[[129 128 111 115]
 [152 157 110 109]
 [132 122 142 130]]
|
[[152 157 110]
 [132 122 142]]

[[108 144 152 117 128]
 [153 113 112 136 125]
 [141 116 100 135 125]]
|
[[153 113 112]
 [141 116 100]]

[[152 127 147 155 147]
 [149 128 145 152 145]
 [127 138 135 132 132]
 [126 129 119 119 126]
 [156 127 145 156 149]]
|
[[149 128 145]
 [127 138 135]]

[[135 120 128 123]
 [131 120 122 129]
 [142 117 102 129]
 [123 136 129 111]
 [134 114 119 124]]
|
[[131 120 122]
 [142 117 102]]

[[126 114 138 115 135]
 [125 135 102 140 142]
 [140 142 126 114 138]
 [102 140 142 126 114]]
|
[[125 135 102]
 [140 142 126]]

[[158 139 142]
 [119 122 140]
 [125 128 131]
 [137 134 126]
 [127 124 125]]
|
[[119 122 140]
 [125 128 131]]

[[107 141 134 140]
 [136 127 120 119]
 [101 155 138 154]]
|
[[136 127 120]
 [101 155 138]]

[[120 149 108 123 108]
 [103 125 111 150 144]
 [156 106 106 122 132]]
|
[[103 125 111]
 [156 106 106]]

[[157 120 141]
 [156 122 132]
 [132 124 109]]
|
[[156 122 132]
 [132 124 109]]
---
[[142 151 117 119]
 [139 143 121 125]
 [115 118 130 111]
 [142 135 129 154]
 [140 139 125 138]
 [120 111 138 143]
 [147 148 121 140]
 [123 130 124 107]
 [131 120 135 155]
 [113 109 136 125]
 [131 139 121 113]
 [130 142 118 103]]
|
[[103 118 142 130]
 [113 121 139 131]
 [125 136 109 113]
 [155 135 120 131]
 [107 124 130 123]
 [140 121 148 147]
 [143 138 111 120]
 [138 125 139 140]
 [154 129 135 142]
 [111 130 118 115]
 [125 121 143 139]
 [119 117 151 142]]

[[117 132 115 124 129]
 [127 118 117 115 133]
 [106 127 120 128 122]
 [137 138 127 133 131]
 [137 126 143 122 113]
 [115 118 133 117 127]
 [139 134 139 123 123]
 [128 126 137 128 121]]
|
[[121 128 137 126 128]
 [123 123 139 134 139]
 [127 117 133 118 115]
 [113 122 143 126 137]
 [131 133 127 138 137]
 [122 128 120 127 106]
 [133 115 117 118 127]
 [129 124 115 132 117]]

[[132 114 131 143 136 117 112]
 [139 125 143 130 118 125 127]
 [131 123 131 134 127 110 140]
 [138 141 139 134 136 135 111]
 [140 134 141 123 134 130 120]
 [135 143 135 128 130 144 140]
 [142 109 143 123 124 122 118]
 [121 131 119 151 116 114 141]
 [131 129 129 140 120 140 114]
 [138 131 140 131 119 132 125]]
|
[[125 132 119 131 140 131 138]
 [114 140 120 140 129 129 131]
 [141 114 116 151 119 131 121]
 [118 122 124 123 143 109 142]
 [140 144 130 128 135 143 135]
 [120 130 134 123 141 134 140]
 [111 135 136 134 139 141 138]
 [140 110 127 134 131 123 131]
 [127 125 118 130 143 125 139]
 [112 117 136 143 131 114 132]]

[[137 116 134 133 135 127 131 117 140 132 142 129 109 124]
 [138 127 133 138 137 106 123 122 137 133 133 121 118 122]
 [130 116 136 120 133 114 124 122 144 128 130 120 116 115]
 [115 136 134 127 138 122 126 109 138 134 127 118 142 129]
 [120 136 133 136 139 131 131 106 135 136 136 123 137 136]]
|
[[136 137 123 136 136 135 106 131 131 139 136 133 136 120]
 [129 142 118 127 134 138 109 126 122 138 127 134 136 115]
 [115 116 120 130 128 144 122 124 114 133 120 136 116 130]
 [122 118 121 133 133 137 122 123 106 137 138 133 127 138]
 [124 109 129 142 132 140 117 131 127 135 133 134 116 137]]

[[130 142 146]
 [132 137 150]
 [141 130 146]
 [147 130 139]
 [131 137 149]
 [134 134 150]]
|
[[150 134 134]
 [149 137 131]
 [139 130 147]
 [146 130 141]
 [150 137 132]
 [146 142 130]]

[[145 142 118 134 139 135 129 121 123 140 140 133 140 150 131]
 [135 133 123 123 110 120 124 137 123 128 116 144 116 147 114]
 [138 124 128 127 116 130 119 127 106 119 127 145 127 140 110]
 [117 142 132 121 120 122 108 135 126 117 116 138 116 130 110]
 [123 138 124 119 141 145 106 120 116 116 134 133 134 125 119]
 [120 147 130 123 138 120 109 133 123 134 114 130 114 142 116]]
|
[[116 142 114 130 114 134 123 133 109 120 138 123 130 147 120]
 [119 125 134 133 134 116 116 120 106 145 141 119 124 138 123]
 [110 130 116 138 116 117 126 135 108 122 120 121 132 142 117]
 [110 140 127 145 127 119 106 127 119 130 116 127 128 124 138]
 [114 147 116 144 116 128 123 137 124 120 110 123 123 133 135]
 [131 150 140 133 140 140 123 121 129 135 139 134 118 142 145]]
